One turn moves each row of this set onto another row. After a few examples, where does it send each row asked below?
teni: [ -3   5 -21  11  17 -11  -4  -2  -5 -29 -24  20   2  15  -1  13   4  25
  -3  22 -14 -27  -7  25  11  23   0 -18 -16  17 -18 -11  -7   1 -32  15]
lage: [ 20  24   9   1   7 -28  15 -28  -1  22  12  17 -19   1  -7   8   1   9
  -9  22  -8 -10 -14 -15 -21  13  -6 -11 -17  28 -33  15  16   9   7  16]
kubit: [  3 -15  -3  -6 -10 -16  -9  -5  -2 -44  -4  39 -16 -21  14  26  25   2
  13  35 -16  -3   7 -21 -13  -9  45  -8  25   5   6  32  11  26  39  -8]
Tis: [ -9  -5  12   2 -29 -19 -29  -1  -1 -18 -19  11  23 -27  12 -11  -7   3
  26  12 -22 -38   5 -11 -22   2  16 -11  28  11  -8  45  35  -8 -25  -1]
Pefal: [  0  -7  -5  -7 -17 -13 -10  -4  -7 -41  -5  46 -17 -20  20  18  18   8
   6  32 -13  -2   1 -25 -13 -10  51   1  26  -2   3  35  -1  24  33   3]
Fer: [-13 -13   1   4 -24   4 -27  19   6 -21 -12  16  29 -13  -1  37  20   3
  21  17   0 -29  -7   8  -2 -14  24 -16  22  19   7   0  17  43  15  -9]
feto: [  5  22  22 -15  -8   2   0   1 -22   5 -47  21   4 -16 -22   0  37   0
 -27   1 -14 -22   5   0   3  28  11 -13 -18  34 -15  12  32  12  14  19]
zul: [ 13 -12   6 -24 -10 -17 -42   1  34 -39 -24   1  -4 -36   5  -3  -4   0
  10  15   9   5 -15 -21 -16  12  16 -14  -3   6   7  19  44  -1  17  28]
zup: [ 34 -17 -25 -40  -5 -28   8  23   1 -10 -29  24 -15 -11  -3  31  17  16
  22  17 -13 -16 -25 -16 -27   1  16  -1   4 -11 -11  16  39   9 -16  12]
kavel: [ 12  -1 -22  -2  -4  27  10 -14 -26 -36  22  -9 -20   3   0  18  10  -3
  31  10 -11 -13   7 -25  -5 -10  32  -6 -12  -6 -15  -3 -11 -10  -1  -4]
nasem: [  0 -10  -6  -9 -12 -13 -10  -7  -9 -45  -3  43 -20 -20  18  19  15   5
   4  29 -14  -5   0 -30  -7 -11  53  -1  24   6   1  39   0  25  37   2]
Gelu: [ 49  13   5  22  -3  28 -21  12  11 -26  -2  17  -4  -3  19 -14 -16  -3
  19   1 -10   7   1  -9   3  -1 -12   1 -28  -8  -1  18  17  16 -18   1]
Viv: [ 10   3   9  -4  -8  12  19 -22   2 -23  -7  10  10   4 -37 -15  19  14
  12  37  -6  16  -2  -4 -37  10  12 -23  10  -3 -14 -15  -6   4   9  17]
nogi: [-37 -11   3 -13   2 -18 -28  21 -13  -7  -1 -12 -10  -9  -2 -22   1  -7
  -7  15  15  -3 -12  -4   7   6  18  -7 -28  -2 -10  -3   0  -3  12  27]
dotap: [ 44  12  13  21   0  24 -26  16   6 -26  -1  14 -18   1  16  -9 -30  -1
  13   6  -3   6   9  -9  -1  -8 -18   5 -21  -4  -7  24  12  11  -7   1]
mep: [ 10  29  26 -14  -4  -3  -4  10 -22   4 -52  19   0 -16 -23   5  33   5
 -26   1 -18 -22  10   3  -1  24   9 -15 -16  30 -14  10  25  14  12  15]
sagal: [ 29   7  -6 -12  10   9 -12  15 -44  11 -19  46 -21 -14  32   9   5   8
  13   2 -24 -30   4 -10 -16   0 -23  10  16   8 -19   1  14  11  -1  17]
Pefe: [  7  30  13 -16 -11  -9   0   3 -17   9 -41  20  -1  -8 -28   2  38   7
 -20   2 -10 -25   2   5   6  11   7 -13 -26  36 -11   9  21  16  13  20]
gele: [ 26  -7   5  -5   1  11 -21  14 -12 -57 -36  19 -44   1  12  -2   8 -21
  25  26   6  -9  35  -7   0   3   8   2 -13   4 -15  23  13 -20  -8  23]
vir: [  5   4   7   1  -4  14  14 -18  -2 -23   2  15   9  -1 -40 -23  20  16
  12  29  -3  24  -8  -2 -33  13  15 -15   7  -2  -9 -10  -8   0   0  24]
Nifa: [-10  -9  10  -6  -3  -9  11  15  29 -14 -12 -21  14 -25  -9  -1 -15  18
  -8  18  -7   7  10  -8  -4  -4  -1 -19 -15  17 -18   4  46 -17  -9  10]
bem: [  3  -6  -5 -22 -35 -26 -10  13 -21 -16 -26  25 -21 -44  13  26  10  19
   1   4  -2 -52  19   6 -30   5   1  13   6  -2 -21  -2  11   7   6  -3]
bov: [ -7  -6  15  -4 -28 -24 -29   1  -1 -13 -22  13  30 -26   8 -14  -4  -1
  19   7 -22 -33   8  -5 -19   6  20 -13  25   0  -6  43  41  -2 -27   7]
buvil: [ 14 -20   3  16 -12  15  10 -12 -38 -25 -19  45 -24 -17  18  14   5  16
  24 -13   7 -40  20 -24  -4  14  21   2 -21  -9 -20   1  12  24  -6  38]
zulif: [-11 -43  14 -32 -11  -9  -7 -20   9 -26 -17   4  -2 -20  -4  29  19 -27
   3  16   7 -20 -12  -9 -25  43   6  -9  -2  11 -14  30  -3  11   4  -1]
rugez: [ 13 -19   4  12  -9  11  11 -20 -30 -24 -19  42 -19 -18  22  11   7  16
  27  -7  16 -40  24 -18   2   5  16   3 -34  -5 -23  -8  13  20  -9  32]
zarom: [  8   9 -16 -11  -8  25 -16   2 -11   0 -11  11  -9 -16  23  32 -18  18
  41  28  24 -10  -2 -11   7   6  -9  -7  26 -11 -22  35   8  -3   2  35]
Zipi: [ -8  13  10   9   5  -1  17   6 -11 -28  -9   5  -7   8 -20   1  15  -9
   6   8  -6  -5 -15 -17  22  11  54 -21   1  19 -18 -10 -19  30  -9  -8]
reg: [ 48  11   4  18   1  25 -16  13  15 -24   1  18  -3  -1  19 -12 -16  -1
  20   0  -4  12   1  -8   8  -4 -14   3 -27  -7   4  17  18  14  -7   1]
Big: [ 13   4   3  20   2  17  -4   1 -22 -33  11  -3 -29 -26   6  33  -6  -5
  11 -14 -19  -7   8  -8   0  30   9  -5  38  26 -17 -11  13  15 -12   8]

reg moves to nasem
kubit moves to Pefe
Gelu moves to Pefal
Now find these:
bem moves to Nifa
Big moves to zup
teni moves to zarom
Fer moves to lage
sagal moves to zul
rugez moves to Tis
bov moves to vir

One turn moves each row of this set onto another row. After a few examples, where does it send each row asked below?
tof: [ 26 -15  18 -16  -8 -31 -48  14  66  53 -31  19  46   2  10 -22 -30  -4
 -37  34   7  47  -9 -43  36 -12 -25 -42 -17   7  12 -25  30  -9 -14  31
  10  -6 -13   9   5 -26 -19 -31 -36 -30   1  13  49   5 -21 -10  -1 -10
 -23 -28]
Vadof: [ 45 -27  10 -29   5   4  -9  -5  57  11 -30   3   1  24  50 -16 -27  -8
   7  13  23 -11 -18 -27   7  -8   1 -25  -6   7  -2 -27   7  -7 -22  -3
  14  -7  -5  -6   9  16   9 -45 -12 -20 -10  12  45  -5  -8  38  11 -25
  12   3]
vik: [ 26  -5   8   4   6   5 -52   3  74  56   0   4  30  12  35 -25 -24  15
  -6  17  10  40   1 -24  26 -28 -17 -41  19   8  15  20  28 -18   9   3
  24   2 -26  17  18 -55 -31  -7  -9 -40  23  23  23  10  -7  -1 -14  15
 -25  -7]
giru: [ 48 -28  17 -30   6   6  -4  -4  57  13 -28   1  -2  27  47 -34 -28  -6
   4   9  17  -3 -18 -23   7  -4  -4 -24  -3   6   2 -22   9  -8 -17  -4
  18  -4  -4 -16  13  17   8 -47 -18 -23 -12  13  42  -9  -6  41   6 -19
  11   4]
sibe: [ 48 -27  14 -33   6  -1  -3  -2  51  13 -23  -3  -4  23  51 -26 -39  -2
   0  17  21  -6 -15 -25  10  -5  -7 -23  -2   4  11 -23  11  -8 -20  -6
  17  -5  -9  -9  11  18  11 -48  -7 -25 -12  25  42 -16 -11  40   5 -26
  10   2]
zuge: [ 15  -6   3  -2   6   7 -50  13  69  58  -7   7  35   6  39 -24 -22  11
  -8  29   4  38   4 -21  32 -22 -18 -36  21   9  10  24  20 -21   6  12
  25  -6 -25  10  13 -54 -30   0  -7 -34  19  20  23  12  -6  -2  -7  16
 -31   0]
vanif: [ 27  -8   5  -5   9  11 -47  12  65  53  -3   1  35   5  35 -28 -21  14
 -10  20  13  39   7 -21  26 -29  -9 -36  17   0  13  25  24 -19   5  16
  21   2 -28   7  16 -52 -39  -3  -2 -41  26  22  26  15  -1  -6  -7  18
 -27  -2]
bosog: [ 29 -16  11 -18  -7 -30 -47  10  60  52 -24  12  46   5   7 -26 -33  -2
 -39  33  17  53 -10 -44  37 -20 -24 -43 -16   2   8 -30  22  -8 -11  35
   7  -3 -15   9  13 -25 -22 -27 -29 -27   1  14  56   3 -12   0   2   0
 -25 -26]
gozad: [ 41   0 -18 -29   0  -3 -16   8  17   9 -25 -29 -16   8   4  29 -44  15
   0  18  16  33 -31 -16  30   7  -3   9 -12 -33  11 -14   3 -33   4  -1
   2 -13 -19  22 -30   2 -12  -9 -14 -33   5   5  20  13 -28  13 -25 -41
  -6 -18]
Keti: [  3 -10   0  -7 -18  -7 -41 -10  51  39 -50  23  30   5   8 -43 -28  17
   2  18  46  23   9 -10  42 -30 -26   8   5 -19  20  10  27 -16   8  10
   0 -27 -20  19  30 -41 -43  -1 -32 -36  17  38   5  17  13  21 -18 -13
 -18 -33]
sef: [ 33  -5 -15 -55  24  -4 -37 -29  38   9 -49 -13 -17  31  17 -34 -21   7
  17   0  18  11 -28   0  18  -4  -9   0   9   6   3 -10   7  10   2  22
 -21  -8 -15 -16   6 -34   8 -30 -17  -4 -18   8 -10  41 -18  16 -20 -16
 -11 -37]
lome: [ 15 -12  16 -17 -19 -22 -54  12  45  29 -51  20  28  -4   1 -23 -38  -3
 -26  25  41  25   5  -4  49   3  -1 -33  29 -26  -3  -5  40 -13   9   8
   3 -11 -30  26 -18 -29 -48 -27  -7 -34   0  32  41   9 -14 -15  -1 -29
  11 -50]
Bisiv: [ 41  -5 -10 -29  -4  -6 -16  13  14   4 -18 -26 -11  11   6  28 -34  13
  -7  21  10  31 -36 -14  28   9   3  12 -10 -32   2 -16  -1 -32   5   3
  12 -12 -19  27 -25   3 -13  -5 -10 -33   7  -2  22  12 -25   3 -24 -42
  -4 -13]
Feses: [ 42   1 -13 -31  -4   0 -19  10  21   4 -17 -26 -20  11   9  35 -41  15
  -2  17  16  31 -30 -17  31   6   3  10  -8 -31   4 -12   3 -29   3   0
   5 -11 -15  33 -27  -1  -9  -8  -8 -32   1   0  24  15 -25  14 -19 -39
  -1 -16]
bebu: [ 60   0   2 -47  16  16 -30 -17   8   8 -20  16  23  23  28  -9  -4  16
 -26  21  -2  16 -14   7  19 -18 -19   1  -6  -3  12   1  25 -24  29  -1
  12  11  -5  43  24 -24  31 -43   1 -28   9  24  20  22   0  -5 -11 -21
 -10  22]
Sis: [ 30 -19   8  -9  -8 -26 -55   5  60  53 -26  12  38   5   6 -30 -33   4
 -40  30  16  54 -14 -44  38  -9 -32 -43 -15   3  13 -31  27  -7 -14  26
  16  -9 -13  13  13 -23 -17 -35 -30 -34   6  12  51  -4 -23 -12   2 -10
 -23 -32]
guzu: [ 35  -5  -6 -57  26  -8 -37 -30  36  16 -51 -12  -9  26  19 -32 -25  -4
  15   7  23   7 -31   0  12  -6  -2   0  11  10   1 -14  10  13   5  26
 -17 -10 -19 -20   6 -30   5 -26  -9  -3 -14  11 -13  39 -13  15 -24 -15
  -7 -39]
Nenek: [  6 -16   3  -9 -16  -2 -36  -8  49  42 -48  24  34   5   1 -48 -24  14
   4  20  57  22  14 -11  40 -27 -24   6   9 -18   9  18  22 -15   5  10
   9 -34 -21  15  23 -43 -40   2 -29 -32  10  34  12  26   4  16  -7 -13
 -21 -30]
mina: [ 49 -26  13 -41   9   4  -8   0  56   8 -24   4   0  24  49 -24 -32  -1
  -3  14  23 -10 -18 -26   7  -7  -4 -20  -6   6   7 -26  10  -5 -20  -1
   9  -5  -4  -8  15  16  11 -45 -15 -24 -11  17  39 -17  -7  42   8 -26
   9   0]
vadu: [ 38  -5 -17 -53  29  -4 -40 -30  36  16 -48 -13  -9  28  18 -32 -21   4
  18   0  17  14 -30   7  14  -3 -10  -6  12   4   4  -9  12  10  11  25
 -21  -3 -15 -17   6 -35   0 -34 -10  -5 -17  16 -14  39 -14  15 -26 -18
 -14 -34]
zerik: [ 21 -17   9  -8 -12 -20 -62  10  35  29 -58  19  17   1   5 -18 -39  -6
 -22  26  36  29   4  -4  53  -3  -5 -34  29 -24   6 -11  41  -6   8   7
   2  -9 -36  19 -12 -27 -50 -22  -7 -30  11  38  39   2 -13 -13   3 -28
  12 -51]
dar: [ 18 -11  12  -9 -10 -27 -49  13  36  27 -54  15  26   0   2 -19 -39  -6
 -26  24  31  35   2  -7  53  -7   2 -35  33 -25  -3  -4  45 -12   0   8
   4  -6 -33  28 -16 -29 -46 -23  -5 -30   0  36  49  13  -9  -9   0 -16
  11 -53]
Dubov: [ 45   0  -4 -53  17  26 -33 -19  14   3 -23  18  21  17  36  -2  -4  15
 -31  20   6  11 -18   6  14 -13 -15   0 -10  -5   3   2  30 -31  29   6
  21  10  -5  40  21 -25  32 -37  -4 -32   8   8  20  23   2  -7  -8 -18
  -6  21]
zef: [ 33  -1 -10 -57  31   0 -32 -34  42   7 -54  -6 -16  26  17 -30 -24  -1
  10  -1  18   7 -27   0  11  -5  -2   1  10  11  -1 -12  10  12   3  21
 -11  -8 -17 -19   4 -41   4 -25 -17  -7 -14  10 -12  40 -14   7 -24 -17
 -10 -31]
ref: [ 53  -4  -1 -50  23  23 -32 -10   9   4 -25  16  14  20  30  -7  -3  18
 -28  19  -4  14 -16   7  20 -16 -14   2  -1  -3  11   4  28 -29  29   2
   9  13  -4  43  22 -30  31 -37  -2 -31  13  12  19  25  -4  -6  -8 -22
  -6  22]
bev: [  4 -16  -2 -10  -9  -9 -30  -2  47  35 -50  23  34   5  -1 -54 -28  14
   0  16  51  32  16  -9  38 -28 -19   7   4 -22  17  17  28 -20  -4  13
   4 -29 -22  14  28 -41 -39  -7 -31 -36  14  33   9  25   9  14 -13  -7
 -15 -36]
madi: [ 53   9   3 -48  13  25 -30 -16   9  10 -26  16  19  16  29  -6  -9  13
 -28  22   0  19 -16   9  21 -14 -16   6  -8  -5   6   7  29 -34  32  -1
  13   9  -6  44  17 -24  34 -38  -2 -30  12  11  19  29   5  -1 -12 -12
  -4  18]
Sug: [ 34  -2 -17 -30  -5  -5 -14  11  22   3 -27 -23 -20  12  11  25 -40  14
  -5  20  10  30 -35 -12  34   6   3  11 -13 -28  -7 -14  -6 -29   1   1
   7 -19 -18  33 -28  -3  -9  -7  -9 -32   7  -1  22  19 -21   7 -25 -41
  -5 -16]

madi moves to giru
bosog moves to dar
Now find these:
zerik moves to Keti
ref moves to mina
gozad moves to vadu
Dubov moves to Vadof
Nenek moves to zuge

